A =
array([[ 0.25,  0.03, -0.27,  0.32, -0.36, -0.19,  0.21, -0.01,  0.03,
         0.36],
       [-0.06,  0.28, -0.43,  0.24,  0.24, -0.18, -0.04, -0.07,  0.10,
         0.01],
       [ 0.06, -0.11, -0.19,  0.24, -0.04,  0.13,  0.04, -0.10,  0.00,
         0.09],
       [ 0.03, -0.25, -0.27,  0.32, -0.36,  0.19, -0.05,  0.01, -0.05,
         0.10],
       [ 0.09, -0.16, -0.20,  0.30, -0.23, -0.06,  0.00,  0.02, -0.01,
         0.01],
       [ 0.27,  0.00, -0.43,  0.07, -0.21,  0.18,  0.26, -0.02, -0.04,
        -0.24],
       [ 0.01,  0.32, -0.58, -0.09, -0.09,  0.05,  0.02, -0.23, -0.07,
         0.21],
       [ 0.08,  0.25, -0.44, -0.17,  0.09,  0.20,  0.00, -0.02, -0.05,
         0.26],
       [-0.09,  0.20, -0.26, -0.07, -0.04,  0.08,  0.10, -0.32,  0.04,
         0.16],
       [-0.03,  0.17, -0.32, -0.01,  0.02,  0.40,  0.04, -0.28, -0.06,
         0.34],
       [ 0.26,  0.07, -0.12,  0.08, -0.25, -0.04,  0.04, -0.06, -0.07,
         0.13]])
Which number is the 3rd entry in reading order?
A: -0.27
The first entry in reading order is 0.25
Which number is the entry just left of the smallest entry?
A: 0.32
Which number is the second smallest entry?
A: -0.44
Which number is the entry just left of -0.11?
A: 0.06
The entry just right of the largest entry -> 0.04
Which number is the second largest entry?
A: 0.36
Which number is the fifth entry in reading order?
A: -0.36
Which number is the entry just left of the largest entry?
A: 0.02

Questions about the row below.
1) Read off the entry just right of 6271.
2) Read off the entry just left of 2209.
[2289 2687 4642 3981 6271 8736 3272 6405 4025 6921 7590 2209 5211 8896]
1) 8736
2) 7590

Questions about the grid below. Rows and columns are numbered from 1.
1) What is the entry at row 3, column 1?
2) What is the entry at row 1, column 1?
3) What is the entry directly above 26?
4) What is the entry just left of 107?
5) What is the bottom-right entry?
6) What is the entry directly above 152?
7) What is the entry in the top-right corner?
8) What is the entry just right of 26?
[[137  96  54  56  35  33  56  39  39  30  30  38  55  81 130]
 [ 45  44  46  26  31  39  27  42  55  73 140 231 107  50  14]
 [ 36  37  30  34  60  42 111 152 158  85  30  32  13  34  27]]
1) 36
2) 137
3) 56
4) 231
5) 27
6) 42
7) 130
8) 31

array([[ 0.48,  0.56,  0.03, -0.12,  0.17,  0.00],
       [-0.21, -0.10,  0.07,  0.04,  0.00,  0.16],
       [-0.33, -0.09,  0.24,  0.41,  0.24, -0.04],
       [ 0.06, -0.11,  0.20,  0.03,  0.02,  0.17],
       [ 0.06, -0.03, -0.56, -0.30, -0.16, -0.04],
       [-0.22,  0.35,  0.66,  0.14,  0.21,  0.22]])
Rows and columns are numbered from 1.
Find the entry in row 3 and column 1.
A: -0.33
Find the entry directly above 0.02.
A: 0.24
Find the top entry of the column that holds the smallest entry.
A: 0.03
Find the entry in row 1 and column 2.
A: 0.56
The entry in row 2 and column 1 is -0.21
Find the entry in the top-right corner.
A: 0.00
Find the entry in row 3 and column 2.
A: -0.09
The entry directly below the smallest entry -> 0.66
Find the entry in row 1 and column 1.
A: 0.48
The entry in the bottom-left corner: -0.22
The entry just left of the smallest entry is -0.03
Find the smallest entry.
A: -0.56
The entry in row 2 and column 3 -> 0.07
The entry just right of the smallest entry -> -0.30
The entry in the bottom-right corner: 0.22
The entry directly below 0.04 -> 0.41
Find the entry just left of 0.22.
A: 0.21
Find the entry directly above -0.22.
A: 0.06
The entry just right of 0.66 is 0.14
Find the entry directly above the smallest entry.
A: 0.20
Find the entry just right of -0.12.
A: 0.17
The entry just left of the largest entry: 0.35
The entry just right of -0.21 -> -0.10

Read these off the row that follows.
1) Report the entry just left of 0.69.
2) Report the median entry.
3) Report the entry just right of 0.60.
4) Report the entry just left of the centre entry.
5) Report the entry just left of -0.27.
6) Report the entry just right of the largest entry.
[-0.65,  0.41,  0.60, -0.70,  0.62, -0.27,  0.49, -0.70,  0.69, -0.66,
  0.00, -0.73,  0.42]
1) -0.70
2) 0.00
3) -0.70
4) -0.27
5) 0.62
6) -0.66
